128 stands for zero in the data rows.
Some points:
[115 166 124  96 103 128 124 129  88 119 110 118 129  91 135 130 106 191 155  66 140 153 101 106 120 167 106 166 138 131  90 107  66 160  94  95 138 103 117 159 107 134 155 154]
[ 96 168 134 137 208 172  88 149 164 134 112 109 141 120 105 128 124 105  99 121 149 117 105  69 111 115 159 127  99 150  58  94 131 176 155 150  82 137 110  79 191 162 131 136]
[136  52 146  95 138 177 124 122 118  50 124 153 189 137  83 127  89 136 104  84 153 140 179 123 115 198 154 150 118  73 161 134 103 130 157 155 182 185 105 134 128 159 107 108]
[150 142 201 156 125 119  82 175 122 127 143 140 138 142 103 150 149 116 107 118 107 143  94 206 134 188  75  90 144  96 114  95  90 131 121 176  91 145 100 159 138 199  61 148]
[ 92  53 122  84  95 210 167  91 124 145  98 153  55 203 175 143 126 128 148 117  75 110 123 201 128 125 139 115 145 132 161 152  85 104 188 101 134 175  86 125 135 110 145 198]
[146 113  85 198 102 117 172 117  72 135 153 135 105  76 106 119  56 145 165 121 149 141  82 145 168  81 105 107  86 124 131 128  85 123 164  77  74 108  98 169 139 160 109 126]
[119  94  77 157 132  95 113  98 119 103 162 137 122 167 118 158 163 149  87 129 176 122 135 130 137  88 124 154 201 150 147  94 125  73 135 138 121  79 131 179 131 117 146 134]
[158 103 129 164 137 156 140 114 120  79 108 144  69 134 124 179 162 190 126 135 152  62 121 113 171 154 175  89 144  90 167 215  90  53 122 183  78  77 135 136  73  75 113 114]
[123  82 114 132 112 153 152 143 127 185 159 123  93 124 116 124 198 115 152 154  75 113 139 163 116 129 136 149 122 115 133 148 177 130 138  95 135 175 148 146 139 113 146 144]
[ 96 176 120 155 169 222 131 102 144  85 171 197 140  90  48 141 127 103 112 139 106 110 117  48 130 147  68 145 114 138 181 132 199 141 148 110 140  87 148 126 120 129 117 120]
[ 55  37 116  91 135 131 117  92 160 145 107 131 118 147 143  97 251 129 132 166  73 201 124 106 114 161 163 185 104 120  84 102 120 171 135 112  94 121 138 105 177 162 108 137]
[154 151  73 117 161 114  71 176 135 140 113  98 167 136 133 168 103 166 125 170 119 113 158 108 184  92  89 187  99  45 102  99 142 164 160 123 171 155 131 109 144 122 105 143]
[138  60 155  91 123 138 152 154  67 119 157 109 116 137 113 128  97 160 116 135 185 136 153 135  57 105 135  86 133 118 178 156 120  90 124 129 118  80 103 145  64 137 161 183]
[ 80 127 123 159 141 154 117  90 152 174 109 147 174 150 128  82 128 181 172 115 101 128 127 156 117 132 188 149 167  52 172 156 119  85 109  94 109 160 146 128 188 106 144 178]
[124 183  91 160 122 103 140 121 129 131  69  91 171  88 126 107 145 129 166  96 143 144 153 146 156  67 124 117  87 117 153 151 129 118 122 159 138  66 152 144 113 138 136 116]
[118 152 145 147 183  66 184 155 137  96 141  90 147 112  86 148 152 168 123 141 114 148 127 131 140 115 106 124 123 163  97 129 102 173 123  86 130 154 189 125  97 131 130 121]
[200 143 180 168 129 178  85 127  60 151  81 128 168  89 150 150 110 128 137 131 120 174 138 108 116 130 174 169  98 175  82  85 117  93 164 105 132  97 124 125 147 100 154  74]
[121 144 152 124 105 110 168 203 147  98 170 197 175 109 144 160 134 104 153 178 107 174 124 149  99 120 187  83 178 133  90 174 141 153 155 143  91 133 110 114 137 101 139 150]
[147  75 148 121 125 155 148 110 167 130 128 114 112 136  87 173 121 135 115  92 131 126 144  79  83 103 159  99 100  94 125  95 180 107 169 117 172 143 163 171  94 149 107  83]
[107 129 178 144 118 156  68 179  27  82 141  54  80 123 138  52  96 151 100 117  90  73 180 144 208  58 156 113 155 109 141  88 193 142 126 122 117 147 153 116 144 163 124 133]
[131 164 113  85  75 155  93 116 109 111 132 104 125  65 163 109 166 160 131 148 177 127  77 107 105  86 100 118 111 172 125 185 135 166 166 117 165 152 104 138  92 157 136 106]
[135 151 161 164 148  63 125 138 163 137 105 118 114 133 113 177 122 121  89  59 150 161 169  76 148 146 127 161  99 119 207 182 192 125 135  92  29 170  27  63 155 109 110 169]
[ 88 153 149 147 141 135 137 149 122 140 171 164  85 187 166 132 103 149 159  77 150 199 136  82 134 140 114 148 114 129  67 123 104 173 111 106 142  67 165 134 112 129 159 100]
[134 169 149  38 140 116 149 147 183 167 142  94 113 132 125 130 137 138  76 111 115 105 144 190 143 135 152 123 132 141 130 133  84  85 106  89 112 102  87  83 127 153 149 113]
[186 104 192 131 181  82 118 120 116 185  93 167  74 114 161 108 161 112 133 132 118 103 115  95 121 153 142 128 107 152 122 106 136 133 145 167 108 145 117 118  81 111 176 182]
[159 135 108 130 173 157 126  87 176 120 160 105 110 122 183 167  70 112 182 189 161 108 181 101  61 169 151 155 145  96 116  75 154 134  81 121 123  95 143 150 114 144  46 150]
[116  76 124 150 139  70  77 127  95 133 159 114 141 122 138 175 135 151 160 151 175  94 122 149 138 109 143 132 131 191 130 199 145  97  36 111 184 122 108 119 126 202  89 117]
[ 79 101  82 162 137 129 155  92 160  63  94 149 145 111 126 145 122 150  68 162 111 113 163 134 128 140 126 145  83 166 115  76 108 121  97 133 144 137 134  89  66 168  77 170]
[164 154 149 110 134 136 105  96 164 102 131 144 180 111 151 127 144 131 160  84 183 125 141 180 171 102 113  91 159 196 158 136 129 137 177  75 160 132 142 139 130 128  98 136]
[187 144 109 172  99 140 131 125 143 229 149 172  88  88 129 112 126  60  99  70  80 155 113 106 137 149 145 148 230  58 118 195  90 152 107 159 138 130 165 130 118 153 124 166]
[141  80  93  66 140 137 139  89 134 128 188 125 140  93  81 114 117 156 157  96 138 100 136  89 107 123 155 104 157 164 103  78 161  63 129 148  95 149 113 174 111 131 115 112]
[ 92 165 146 145 124  99 116  90 152 127 113 154  96 126  68 141 130 116 113 183 138 150  85 152 107 110 110 144 160 112  91 119 169 173 100 117 143 114 101 129 164  81 179 127]
[169 149  88 106 170 139 148 117 107 103 128 162 145 176 152  82 108 124 118 118 110 161 115 118 170 143 117  34  82 124 100 147 121  89 112 126 161 120  90 142 131  71 142  76]
[116 188 138  89 157  77 133 117  41 139 167 116 156 129 139 114 134  84  74 171 161 120 153  88 114 130 136 144  90 114 138 160  41 131 134 141 149 146 135 142 196  67  86 157]
[ 98 132  89 137  87 167 160 144 118 182 107  73 163 140 131 146 157 131 107 147  61 160  82 175  91 175 115 150 106 149 144 124 167 139 106 159 116 135 114 172 109 101  86 129]
[100 148 165 117 104 127 124  65 139  85 151  79 127 138 109 130 110 121 145 163 100  95 181 118  93  86 123 141  92 138 104 122 120  75 132 143 130  95 119 176  85 152  96 148]
[107  93  85 144 110 144  94 189 175 168 123 139  65 126 160 104 130  79  71 141 123  83 120 189  97 167 133 174  76 155  93 170 161  81 145 112 126 105 103 174 154  94 184 180]
[190 129  90 134 162 165 115 131 111 130 141 118 165 104 169 124  87 122 106  77 123 149 182 141  96  96  70 121 144 168 150 126  94 164  90 165 105 145 130  95 124 124 144  86]
[133  93 173  98  34 111 148 128 148 143 171 175 209 149 179 135 116 126 100 124 140  70  33 135 144  96  92 112 132  77 146 121 152 152 130 101 128  84 154  49  68  99  72 112]
[202 140 125 141 113 114 141  93 149  59 175  82 137 157 123 116 125 126 112 150 160 107 126 163 145 120 122 132  85 121 107 124 167 149 135 160 148 171 171  77 153 129 189 146]
[ 77 181 108 108 148 157 165  60  70 128 146 151 157 131  97 147 164 120 122 122 128 119 118 102 121 164 116 129 141 129 103 115 177  61 131 184 150 109 167 136 103 191 120 137]
[130 144 119  79  86 129  94 119 147 153 149 148 113 112  80  51 148 131 146 137 143 157 131 147 146 199 159 117 110 123 107 137  92 167 111 107 107  91  99 129 105 140 124 119]
[170 162 101 127 127 116 101 184 123 102  97 110 133 134 104 112 153 122 123 114 159 155 125  92 142 130 100 114 148 136 172 112 111 134  65  48 116 140 143 115 124 101 101 135]
[161 101  95 160 128 118 128 126 136 138 119  91  90 202  52 114 119  61 170 149 124 127  79 125  88  87 127 131 142 166 120 137  79 100 116 137 147  96 149 108  83 143 117 136]
[118 197 131 210 135 131 152 156 111 116 157 119 101  74 137 120 172 105 147 101 130 134 162 152 100 110 123 167 153  96 122  69 112 105 140 128 174 151  95  82 130 124 145  75]
[130  78 174  83 158 130 128  90 182 148  76 113 118 132 159 133 145 101  83 136  76 169 124 190 130  92 118 165 105  97 101 116 201 107  96  86 107 175 188 138 138  93 141 183]
[100  89 122 129 142 128 136 120 121 211 129 108 145 182 143  95  84 202 112 155 114 108 106 196  96 159 133 107 177 133 196 167 140 136 154 121 162 155 110 159 100 102 147  99]
Along one direction, these points spread out more than along any other. Take the direction at right angles to it along which they spread out most. Then take the direction at right angles to both along which they spread out most. Go by this last direction. For each point below, how far along it does it lie, from 0 to 99? 50 is the average, and the first point above lies past it. One standard deviation of the points above along it is 16.
[ 95 137 192 137  71 116 147 108 168 213 108 138 149 128 151 110 145 133 132 196 186 139 168  80 186 156  84 122 185 136  90  97 181 122 116 168  97 168 123  96 164 123 137  99] 50
[124  97 144 115 146  86 126  95 127 159 101 161  96 126 150 116 138 149 130 137  14 103  98 164 105 154 121 178  95 137 189 136 173 143 128 121 109 142 150 133 159 125 121 108] 45
[139 155 117  97 129  96 182 156 144 103  60 175 143 216 159 109 148  96 143 150 138 101  94 121  98  92 113 127 141  82  97 149 121 135 147 128  69 157 107 157 139 171 121  94] 56
[102 150 119  99 123  86  88 162 102  88  74 118  93 124 103 187 119 114 165  77 141  94 151 121  73 160 113 123 140 150  61 109 124 159 167 129  84 120 237  81 171 118 110  88] 45
[114 102 128 100 152 128 147 210 151  85 126 108 125  88 157  72  94 126 164 143 124 128 115 139 165 122 100 150 129 155 147 120 103 113 157 147 159  99 129 138 151 131 129 120] 57
[169 126 154 166  92 137 152 152 144 118 152 111 120 137 133 137 120 123 159 105 118 104 132  88 168 108  68 113  66 125 106 143  94 129 105 186 162 130  82 165 180  79 154  89] 64
[126 120 101 124 152 134 160 135  82 140 104 146 156 109 109 154 133  52 181 131 176 107 148 150 214  90 148 127 133 143 136 132 101 230  96 148 138 116 126 125  95 103 161  74] 66
[154 117 143 155 113  80 153 116 137 155 120 128 157 117 128 135 129 149 101 139  78  89 128 117 118 148 116  58 184 112 172 131 161 156 125  96 154  81  90 130 158 166 181 127] 62
[ 89 159 134 135 153 120 137 124 139  72  89  88  80  89 144 100 109 111 145  97 151 164  93  67 149 169 154 103 168 132 114 143 100 144 156 162 154 131 105  88 172  76  92 118] 60
[142 163 109 105  66 132 121 185 112 132 110 188 109 138 116 125  88 183 104 132 156 148 149 136 110  78 165 111 122 168 165 107 124 133  99 174 184 132 143 122 147 122 121 132] 61
[ 81 128  93 135  77  84  32 119 145  86 150 100 152 152 174 155  78  49 145 130 132 166 107  80 162 158 160  71  93 135 193  74  87  94 131 142  97 186 171 138  83 146 211 111] 52
